In the rows, 128 means zero.
The rows of Y fall into 3 groups, and each row is roughly a mix of its group's hidden directions.
Y:
[[110 119 155 150 124 175 135 134  86 128 130]
 [129 130 185 140 123 130 129 130 117 163  98]
 [125 117 109 128  87 116  99 131 167 104 108]
 [ 88 158 140 140  97 148 147 157 132 140 117]
 [160 151 126 144 117  96  85 105 139 117 139]
 [128 151 131 120 116 180 134 166 111 136 107]
 [ 72 156 109 125 116 128 151 114 114 132 147]
 [107 149 108 146 165 129 154 137 110 168 138]
 [115 121  94 104 138 104 122  83 109 114 149]
 [128 158 101 103 162 137 169 113 127 132 113]
 [120 122 153 136 136 170 146 130  78 141 123]
 [144 126 169 176 121 150 121 147 131 135 107]
 [122 153 103 104 127  92 139  90 123 111 153]
 [143 109 108 140  96 162 165 147 137 144 110]
 [ 91 153 113 115  81 120 118 109 125 104 137]
 [122 139  96 118 170 135 158 120 110 148 159]
 [107 154 108 124 121 104 130  96 127  94 165]
 [142 114  98  96 117 135 118 162 114 129  86]
 [140 141 175 161 125 130 120 154 137 147  98]
 [149 120 143 162 148  95  98 135 165 128 129]
 [ 93 128 121 117  98 176 138 153 122 121 147]
 [169 128 152 142 104 119  90 139 150 115 109]
 [132 144 185 154 136 121 112 150 127 142 107]
 [134 122 176 153 100 106 107 124 136 155 114]
 [117 116 175 124 100 107 110 160 121 152 123]
 [106 103 108  87 106 127 135 166 114 126 146]
 [131 135 157 139 124 143 140 187 131 141 103]
 [158 137 114 171 123 143 129 150 164 121 102]
 [119 140 154 143 155 141 139 138 104 139 181]
 [ 92 149 113 127  98 156 126 141 135  96 157]
 [156 108  98 125 172 106 115 120 110 148 115]
 [157 147 102 152 127 116 132  96 166 137 104]
 [136 118 148 147 178 115 148 101 101 142 132]
 [118 117 107  86 116 131 136  97 122  93 157]
 [126 126 134 142 154 106 130  78 128 123 171]
 [124 162 122 161 141 126 129 161 122 170 110]
 [151 134 149 167 110 107 101 126 160 141 106]
 [112 136 142 147 173 130 150 118 114 129 172]
 [104 107 124  75 133 143 141 142  96 140 119]
 [ 96 157  94 102 110 131 143 113 116 116 159]
 [171 156 119 142 146 140 124 168 135 154 128]
 [149  80 123 111 142 123 116 139 119 129  83]
 [134 152 154 125 157 135 140 130 128 155  77]
 [129 119  96 120  95  86 107 113 154 125 147]
 [ 88 158 100 112 121 138 155 119 116 128 160]
 [122 145  82  84 150 122 154 125 134 129 118]
 [120 124 105 125 137 166 165 117 104 106 160]
 [ 78 128 114 126 139 141 162 142 106 154 114]
 [148 123 109  84  87 113 118 137 141 145 107]
 [104 143 110 130 132 103 131 105 143  99 176]
 [121 111 181 147  99 140 126 138 151 115 107]
 [145 146 136 173 140 159 159 100 125 119 135]
 [112 139 129 117  75 137 110 137 118 114 168]
 [134 115 174 154 114 141 125 159 148 134  97]
 [102 143 135 122  70 128 110 138 135 109 104]
 [133 139 140 114 157 131 146 153 123 161 176]
 [141 113 123 123  78 128  99 133 138 120  86]
 [143 107 169 165 129 146 108 137 105 137 105]
 [103 130 152 145  97 138 125 162 134 137  85]
 [109 130 152 159 164 145 143 124 104 124 165]
 [106 105  95  81 116 122 135 128 111 122 156]
 [149 112 134 162  97 133 111 165 154 134 106]
 [122 149 115 112 102 128 136  89  85 104 119]
 [152 130 167 162 158 123 110 149 127 148 144]
 [140 147 170 176 128 113 104 123 142 123 133]
 [129 124  99 121 112  89 117  97 160 102 112]
 [118 129 119 142 116 172 125 147 137 111  78]
 [134 143  81 102 149 119 132 106 110 126 163]
 [100 108 159  99 116 105 103 134  99 134 151]
 [111 158 149  90 155 109 150 119 109 150 116]
 [139 130  94 113 125 131 159  84 139 151 104]
 [162 116 160 154 151  94 105 129 132 148 135]
 [149 134 156 187 127 144 121 105 135 124 128]
 [137 110 158 162 164 114 116 143 147 144 154]
 [153 120 116 111  94  92 102 115 144 124  97]
 [151 140 112 168 116 109 110 101 164 115 138]
 [151 159 150 167 140 125 136  98 146 143 104]
 [114 142 116  86 170 140 155 120 107 132 112]
 [125 101 166 148  99 142 101 146 113 137 155]
 [143 144 103 132 146 164 175 126 131 134 102]
 [159 133 171 164 128 136 119 152 154 137 121]
 [157 131  83 112 167 115 124 120 110 142 143]
 [160 130 129 142 152 108 122 112 130 129  72]
 [121 121  99 121  94 103 111 108 159  97 110]
 [102  97 149 142  99 140 122 105  94 116 152]
 [187 146 107 125 151 131 115 147 132 137 141]]

One row of each group comes first, with its name. Which group is each row after those in?
[ 99 122 158  97 135 111 104 154 100 122 151] => K
[113 134 115 164 129 142 116 120 149  85  92] => E
[ 89  90 116 112 149 130 153 120 103 137 106] => B

[113 122 101  94 146 158 163 121  99 120 139] => K
[147 155 157 164 136 116 116 146 155 139  98] => K
[129 131 145 167  98 111 119 137 135 110 174] => K
[112  95 143  97  90 104 110 140 119 152 128] => K
[127  95 107 134 108 173 152 145 111 115 146] => K
[160 120  88  93 122 111  97 122 118 113 118] => B
[147 136 166 164 126 125 114 108 141 152  94] => K
[157 114 144 130 134 157 136 177 138 140 100] => B
[115 111 132 100 108  84  89 108 131 141 134] => K
